In the data rows, 128 means zero.
Here are some numbered points:
[163 161 145 142 173 188 170 137 107  89  87  91 112 129 146] 0
[155 140 118 105  90  97 116 136 154 152 137 136 137 148 160] 1
[119 119 115 112 109 107 112 111 116 118 118 122 124 126 124] 2
[ 81  80  86  97 104 115 125 133 139 141 137 133 122 109  94] 3
[129 131 125 114  97  99 106 113 120 119 123 126 128 132 131] 4
[127 128 127 126 121 117 114 112 113 110 116 112 120 118 121] 5
[157 156 146 132 116 105  98  95  98 104 107 120 130 134 142] 6
[114 117 121 119 122 119 117 112 108 105 100  98  99 100 104] 7
[143 141 139 132 130 123 118 111 107 111 115 133 146 147 145] 8
[ 99 103 109 114 118 121 124 125 128 120 113 107 102  97  96] 9
[104 109 119 129 138 142 142 142 146 138 137 130 125 111 103] 10
[110 119 126 135 140 144 144 142 137 127 119 112 106 100 101] 11
[124 127 125 120 110  99  90  69  62  93 113 123 114 110 111] 12
[107 102 104 112 109 114 120 125 126 129 130 131 132 128 123] 13
[136 139 138 135 135 134 134 133 130 132 134 133 135 135 135] 14
[127 126 127 130 131 133 136 137 138 140 138 137 135 132 128] 15
[135 136 133 128 135 146 155 161 160 147 142 136 136 135 135] 16
[153 152 146 137 144 139 137 131 124 121 110 105  99 107 129] 17
[147 152 153 145 153 149 150 152 153 149 146 139 135 136 136] 18
[136 142 151 155 164 157 139 122 100  94  87  91  97 108 121] 19
[113 126 135 145 151 153 155 155 155 148 137 133 124 115 110] 20
New points follow, each followed by the numbers of its three nearest points above by angle, seen from the average point of the numbered points, nearest first.
[121 122 121 120 123 131 136 140 135 137 133 130 124 120 117] 10 15 3
[129 130 132 134 135 132 131 132 130 115 106 102 109 116 120] 19 17 0
[158 163 161 155 159 152 143 137 141 131 135 138 147 151 156] 14 18 16
[123 132 137 143 143 139 137 134 135 128 125 123 119 120 117] 20 18 11
[ 45  56  77  98 109 121 128 132 134 127 122 112  98  75  57] 9 3 10
[ 91  82  81  91  93 104 115 125 134 134 137 137 134 127 115] 13 3 2
[117 124 129 136 133 131 126 121 111 103  93  89  89  91 100] 7 19 9
[140 143 145 143 145 142 137 133 132 126 118 123 123 126 129] 18 0 17
[ 99  99 109 124 139 146 145 142 139 147 150 130 111 103 106] 10 11 3
[140 141 143 145 145 143 141 139 140 134 131 133 138 132 133] 18 14 16
[163 165 163 155 151 137 121 110  97 100 107 127 144 154 159] 8 6 0
[150 147 143 138 136 133 138 128  95  70  76 105 131 144 148] 0 19 8
[130 127 120 111 103  95  93  95  96 100 102 111 121 125 130] 5 12 2
[137 139 137 134 135 135 133 134 140 136 137 138 139 140 139] 14 18 15
[141 141 138 133 135 134 134 132 137 134 134 142 145 147 146] 14 18 15
[ 84 103 123 133 151 159 163 166 166 160 157 153 140 112  87] 10 20 15
[143 123 108 108 100 109 122 133 147 146 151 151 154 162 160] 1 15 13
[157 167 159 144 130 124 122 125 130 126 122 121 115 113 119] 17 6 18
[ 86  59  38  44  43  72  98 115 122 127 132 137 135 125 112] 13 2 3
[121 117 115 117 122 126 132 138 140 139 139 139 136 137 131] 15 13 16
[162 172 168 150 128 108  96  94 105 117 129 144 152 153 150] 8 6 14
[119 119 118 115 111 108 104 103  98 103 105 106 110 112 116] 5 12 7
[101 117 135 140 137 142 157 172 174 150 125 101  86  82  84] 11 20 10
[152 124 111 105  78  64  64  72  87 101 107 104 116 164 197] 4 6 2
[ 90  76  69  77  77  90  99 106 115 141 159 172 162 145 124] 13 2 3
[139 148 147 140 144 140 138 138 145 136 122 106  98 104 117] 17 11 20
[139 138 132 122 115 113 114 119 123 132 133 140 141 142 139] 1 8 4
[132 139 141 137 139 136 126 104  86  86  95  99 106 111 119] 19 7 5
[118 123 126 129 129 130 127 125 116 113 114 106 109 107 113] 7 9 11
[134 132 130 130 123 125 122 123 124 126 125 132 136 135 135] 8 14 1
[163 169 168 157 152 139 122 109 108 139 170 185 178 166 151] 14 8 18
[101 100 103 111 117 124 131 140 145 146 143 141 134 121 111] 3 13 10
[123 124 123 128 122 125 128 129 128 135 137 134 133 130 130] 15 1 13
[134 163 179 170 154 123 101  87  82  99 124 160 174 157 133] 8 6 14
[127 143 152 149 157 150 132 112  83  74  72  69  80  93 107] 19 7 17
[118 111 105 103  93  93  98 102 107 114 113 122 126 127 126] 2 4 5
[106  91  69  62  46  62  86 104 117 125 125 129 128 125 120] 2 13 4
[158 155 148 140 139 136 134 137 145 147 149 154 155 158 157] 14 18 15
[133 136 136 138 129 125 124 122 117 119 109 115 114 118 123] 19 17 6
[166 157 149 144 141 138 139 140 146 141 139 152 161 174 176] 14 18 16
